128 stands for zero in the data rows.
Here is a table of points, one per row:
[ 88 148 132 150 183 101 164 111 109  40 180 119 129 255 188   0 108 145
 120 220  75 219 117 209  62  99  59 137  92  57 154 155 188  96 141 116
  56 168 173 132 170 169 192  73  81 113 162  63 124  59 216 167]
[ 85 162 129 152 151 107 103 121 137  56 150 119 142  63 169 200 119 136
 122 208 104  60 104 183 156 123  65 133  86 186 156 166 107  94 125 113
  60 148 155 129 155 114 180  86  83 100 155 169 125  77 202 158]
[ 87 143 145 142 175 111  88 114 111  62 151 129 101  82 195 207 131 108
 117 212 108  59 129 190 153  96  81 120 109 170 135 143 120 115 139  98
  87 157 181 149 185 108 185  74 105  89 181 185 140  88 187 141]
[181  93 148 110 151 199 155 141 134 151 104 135 149 164  72 117 151 185
 151  98 196 126 150 130 134 112 149 107 129  95 130  99  71 156  96 172
 185 131 122  80 126 169 141 118 157 106 112 165 144 153 101 148]
[ 69 150  92 122  91  70 159 137 242 156  43 158 119 223 233   0  51  79
 209 131  70  83  36 151 160 102 229 160 149 137  26 100 102 139 215  88
  96 113  77 158  43 153  84 197 164 110 144 108 197  53 138  97]
[ 92 164 129 149  53  68 183 107  79 150 133 120  92 123 120 101 149  39
  49 112 162 234 152  38 102 209  96 150 139 106 144 166 168 104 121  84
 105  85 126 174 145 100  80 143 101 179 117  52  72 191 105 101]
[176  97 148 112 151 199 155 138 136 152 102 135 158 160  74 112 151 185
 154  93 193 122 150 132 133 111 148 108 131  95 131 102  69 151  97 172
 186 132 125  73 127 168 140 117 159 109 111 161 142 153 101 147]
[144  93 134 109 154 205  71 106 124 154 255 140 150  97  76  86  66 192
 163  79 199 130 137 130 117 109 167 112 133  82 115 105  57 149  97 171
 186 145 129  62 115  78 141 130 170  97 116 157  55 153  99 137]
[ 76 152  89 114 118  43 156 158 251 158  66 151 141 223 232  22  44 100
 209 123  76 121  59 138 181  95 222 143 151 135  44  83 128 150 208  89
 109 112  87 205  44 170  72 187 134 140 135 130 210  42 148  75]
[ 95 154 107 142  61  70 188 118  81 139 130 105  82 122 111 101 153  32
  49 108 158 234 145  53  82 196  92 134 141 101 163 178 162 100 125  87
 103  83 129 182 146  94  91 154 102 170 123  38  78 179  89  76]
[ 86 148 114 148 181 105  87 108 150  57 162 112 140  59 186 204 133 134
 119 197 104  68 120 199 151  98  76 127 111 169 160 167 119  85 138 120
  69 144 172 133 173 116 181  82  88 116 155 158 118  72 183 137]
[173  88 146 107 152 207  91 146 128 153 108 147 148 121  61 119  83 202
 160  94   0 138 151 130 129 125 149 117 124 186 126 101 255 153  90 166
 189 138 127  66 115  94 137 123 160 124 110  83 142 170  97 154]
[176  90 150 106 142 205 159 140 126 148  94 141 139 162  65 103 153 165
 153 100 198 114 145 135 128 107 150 105 125  93 128 107  64 153  97 173
 180 129 120  64 123 163 154 119 161  94 109 158 150 152  91 148]
[ 93 139 127 146 165 108  91 118 146  51 161 110 111  76 170 218 133 143
 115 212 104  73 105 196 154 122  66 144 100 179 155 156 115 104 144 121
  64 151 155 144 163 111 177  96  95 115 158 173 108  78 191 164]
[171  80 143 103 159 193 155 136 140 151 116 135 144 170  71 124 161 172
 149  79 192 126 169 143 126  96 143  99 135  91 137  93  78 154 111 166
 191 139 134  71 126 158 142 120 162 130 114 162 147 147  93 136]
[ 84 138  84 112 101  51  98 148  19 161  72 162 123  70 219 213 186  91
 205 114 118 136  63 142  68 136 227 153 147 135  33  80 162 149 215  87
 102 121  76 173  25  94  72 200 142 154 127 131 215  44 145  91]
[176  90 138 111 165 200  85 131 146 153 112 122 172  96  67 104  91 202
 152  63   0 140 156 136 127 111 146 105 138 176 140 101 255 146 102 183
 192 135 133  62 128  96 137 122 165 121 109  66 128 145 101 137]
[ 90 139 119 144 177  98  89 117 144  52 165 114 115  72 172 219 132 142
 110 196 107  75 123 188 157 112  70 132 101 171 155 152 127 103 137 116
  68 149 169 146 163 114 179  90  84 122 157 178 123  72 199 148]
[ 90 170 131 145  58  63 182 117  83 148 126 118 109 110 112  97 144  44
  58 114 166 242 142  34 113 212  95 151 136 104 152 176 171  96 117  98
 100  77 125 178 143 111  85 138  89 180 100  50  70 184  99  96]
[ 75 147 134 145 162 104  95 113 128  57 150 131 118  70 171 199 129 122
 116 192 106  53 123 182 156 114  71 134  92 174 141 154 120  99 135 107
  67 154 175 118 159 108 186  84  91 111 159 177 134  78 201 153]
[176 105 145 114 142 202 163 144 126 152  94 142 162 159  72 105 142 180
 156  98 196 115 147 124 130 112 149 100 120  98 130 109  63 149  82 165
 182 129 123  70 120 169 144 115 152  93 114 161 157 156 105 143]
[ 82 134  87 112 113  47 149 139 255 154  71 146 115 220 225  15  57  89
 194 118  79 119  60 145 181  93 226 151 155 126  39  79 130 152 221 103
  99 105  78 188  43 166  79 195 141 141 126 124 197  32 146  89]
[ 95 154 124 139  64  75 180 114  76 145 128 117  80 125 121 102 154  25
  58 130 167 239 143  57  94 193 102 144 149  99 152 178 164  99 128  91
 106  79 126 183 156 101  92 142 106 171 115  42  72 192  71  87]
[ 96 159 126 143  51  64 188 118  81 144 136 113  88 124 106 108 148  36
  48 113 163 243 149  40 102 209  88 143 133 108 157 166 168 109 123  89
 102  83 119 183 139  99  85 148  94 181 112  54  75 181 102  97]
[113 153 113 154  46  80 186 100  90 146 150  98  80 132 126 114 157  33
  39 128 155 241 149  62  84 195  91 138 148 112 159 164 152 109 131  84
 106  84 104 186 153  89  76 155 113 169 133  39  61 186  93 104]
[177  95 135 115 153 200 158 138 139 147  97 119 155 159  74 107 154 194
 148  76 181 113 143 135 115 114 142 104 132  96 137 104  62 151 101 169
 186 139 129  74 128 159 138 131 170  99 129 153 137 147 110 137]
[180  94 137 111 158 209  92 148 130 153 107 132 161 116  71 116  82 202
 161  92   0 138 148 138 118 114 147 101 132 186 138 105 247 151  90 166
 196 139 128  79 127  93 135 123 166 108 124  73 142 165  93 137]
[ 83 145 129 143 159 109  97 119 129  54 150 126 114  72 168 202 128 119
 119 209 109  59 113 190 152 111  71 131  92 176 150 162 114  98 133 112
  64 148 164 128 159 110 190  86  89 102 156 172 132  78 188 152]
[ 96 149 101 111 110  48  90 153  17 166  67 159 141  54 228 208 179  90
 212 133 128 153  56 135  91 133 236 150 154 130  35  81 166 151 209 106
 106 107  70 195  40 115  74 182 132 137 112 135 211  41 136  90]
[187  80 150 117 161 207 141 124 152 153 117 122 136 180  92 135 165 207
 149 106 185 132 145 150 128 118 149 131 151  98 124  90  69 160 120 173
 193 143 117  88 142 161 120 128 184 125 128 162 106 168  93 168]
[ 98 158 113 145  60  67 182 114  81 143 134 116  86 120 112 105 148  41
  47 117 169 242 148  39 101 204 100 144 138 100 152 175 170 100 114  92
  98  74 124 183 142 106  88 146  89 177 109  48  78 185  97  91]
[188  85 117 116 150 206 161 151 139 138 105 119 128 184  68 134 152 215
 144  98 185 120 135 138 103 125 140 110 126 103 138 105  58 159  93 157
 181 141 118  96 118 154 130 147 167 105 141 160 140 163 110 145]
[171  93 140 107 152 205 160 154 124 148  96 148 142 179  71 123 147 187
 164 111 198 118 144 136 121 113 150 109 125  99 128 111  66 149  89 157
 185 136 129  80 120 164 143 121 158 109 119 165 156 171  87 141]
[ 87 144  99 111 107  51  97 151   9 166  65 154 130  66 233 207 186  78
 211 115 112 136  63 146  68 126 227 140 157 134  35  73 158 157 222  85
 117 126  83 189  45  94  73 191 155 133 141 132 217  43 138  78]
[166 112 134 116 152 177 165 156 154 151 113 134 198 156  57 130 137 226
 158  71 189 135 154 111 143 133 130 111 111 108 147 104  81 143  80 167
 178 137 128  79 100 175 123 123 130 147  99 172 146 148 132 144]
[ 91 147 121 155 167 103  87  92 158  61 174 112 139  59 184 208 135 136
 106 192 104  70 129 192 162 106  72 135 107 173 152 152 122  92 140 122
  65 144 160 122 166 114 172  83  87 125 150 165 109  68 203 161]
[172 100 139 115 152 199 156 142 144 150  99 131 165 162  72 114 150 204
 158  89 187 118 139 132 126 123 144 117 128 100 133 110  66 144  96 170
 181 137 126  71 121 166 133 126 161 116 114 157 133 158 105 148]
[255 165 126 147  48  53  30 156 218 152 223 114  86 162 118 104  76  25
  41 112 184   0 149  29 179 236  96 157 146  86 150 174 188  98 128  90
  97 249 121 189 147 182  74 147  92 194 103  20 170 191  91  94]
[171  91 154 108 156 192 152 139 140 150 101 130 153 159  68 113 155 191
 151  77 189 123 150 129 136 118 142 115 131  94 131  95  75 156 108 176
 187 139 131  73 126 165 138 122 164 119 111 166 134 147 107 148]
[154 100 151 109 135 208  85 120 119 160 255 139 158 115  78 108  57 180
 172 109 196 142 138 139 117 108 152  99 126 103 127  94  45 164  98 157
 195 154 107  85 115  73 132 127 171  93 127 167  61 160  93 147]
[196  84 162 114 128 228  90 118 115 157 106 139 126 113  75  94  90 155
 143 114   0 127 151 140 125 105 158 101 132 182 116  92 234 167  97 174
 191 128 101  56 135  87 150 116 181  69 122  71 139 161  90 171]
[100 149 152 151 166  98  78  90 156  62 163 102 139  38 179 191 135 128
 103 194 108  81 116 181 187 114  74 142 109 166 149 144 125 105 150 151
  64 136 150 131 177 128 180  74  88 105 133 172  93  52 205 175]
[ 89 152 127 149 165 102  92 114 139  56 154 119 131  58 171 200 125 134
 113 201 111  67 115 179 164 115  73 132  94 173 151 160 120  96 127 122
  61 141 162 132 160 120 184  82  78 105 147 173 126  70 203 154]
[ 93 167 121 146  80  68 175 119  69 147 120 112  92 120 135 100 147  48
  55 111 160 236 146  38  95 200 105 140 153  96 145 171 171 103 116  82
 117  85 146 201 164 106  81 139 105 162 133  51  79 195  96  71]
[ 84 163 120 143  36  55  50 120 186 157 125 116  75 185  96 125  84  17
  34 101   0   0 156  11 149   0  91 147 141 173 158 178 104 102 114  77
 107  65 123 197 141 180  69 157  92 197 108 255  65 212  78  77]
There is one direction along which these points spread out most. Take the direction at right angles to it along which they spread out most. Then take the direction at right angles to both along which they spread out most. Go by this last direction. How many in every 100 of the points above lie lower along it than each point below? Round to a whole number. More than half of the points above lie lower than the first one.
[180  94 137 111 158 209  92 148 130 153 107 132 161 116  71 116  82 202
 161  92   0 138 148 138 118 114 147 101 132 186 138 105 247 151  90 166
 196 139 128  79 127  93 135 123 166 108 124  73 142 165  93 137] 16
[171  93 140 107 152 205 160 154 124 148  96 148 142 179  71 123 147 187
 164 111 198 118 144 136 121 113 150 109 125  99 128 111  66 149  89 157
 185 136 129  80 120 164 143 121 158 109 119 165 156 171  87 141] 22
[ 91 147 121 155 167 103  87  92 158  61 174 112 139  59 184 208 135 136
 106 192 104  70 129 192 162 106  72 135 107 173 152 152 122  92 140 122
  65 144 160 122 166 114 172  83  87 125 150 165 109  68 203 161] 78
[113 153 113 154  46  80 186 100  90 146 150  98  80 132 126 114 157  33
  39 128 155 241 149  62  84 195  91 138 148 112 159 164 152 109 131  84
 106  84 104 186 153  89  76 155 113 169 133  39  61 186  93 104] 98
[ 90 170 131 145  58  63 182 117  83 148 126 118 109 110 112  97 144  44
  58 114 166 242 142  34 113 212  95 151 136 104 152 176 171  96 117  98
 100  77 125 178 143 111  85 138  89 180 100  50  70 184  99  96] 91
[176  97 148 112 151 199 155 138 136 152 102 135 158 160  74 112 151 185
 154  93 193 122 150 132 133 111 148 108 131  95 131 102  69 151  97 172
 186 132 125  73 127 168 140 117 159 109 111 161 142 153 101 147] 36
[ 86 148 114 148 181 105  87 108 150  57 162 112 140  59 186 204 133 134
 119 197 104  68 120 199 151  98  76 127 111 169 160 167 119  85 138 120
  69 144 172 133 173 116 181  82  88 116 155 158 118  72 183 137] 69
[255 165 126 147  48  53  30 156 218 152 223 114  86 162 118 104  76  25
  41 112 184   0 149  29 179 236  96 157 146  86 150 174 188  98 128  90
  97 249 121 189 147 182  74 147  92 194 103  20 170 191  91  94] 60
[100 149 152 151 166  98  78  90 156  62 163 102 139  38 179 191 135 128
 103 194 108  81 116 181 187 114  74 142 109 166 149 144 125 105 150 151
  64 136 150 131 177 128 180  74  88 105 133 172  93  52 205 175] 82
[ 75 147 134 145 162 104  95 113 128  57 150 131 118  70 171 199 129 122
 116 192 106  53 123 182 156 114  71 134  92 174 141 154 120  99 135 107
  67 154 175 118 159 108 186  84  91 111 159 177 134  78 201 153] 62
[177  95 135 115 153 200 158 138 139 147  97 119 155 159  74 107 154 194
 148  76 181 113 143 135 115 114 142 104 132  96 137 104  62 151 101 169
 186 139 129  74 128 159 138 131 170  99 129 153 137 147 110 137] 24
[144  93 134 109 154 205  71 106 124 154 255 140 150  97  76  86  66 192
 163  79 199 130 137 130 117 109 167 112 133  82 115 105  57 149  97 171
 186 145 129  62 115  78 141 130 170  97 116 157  55 153  99 137] 53
[ 98 158 113 145  60  67 182 114  81 143 134 116  86 120 112 105 148  41
  47 117 169 242 148  39 101 204 100 144 138 100 152 175 170 100 114  92
  98  74 124 183 142 106  88 146  89 177 109  48  78 185  97  91] 93
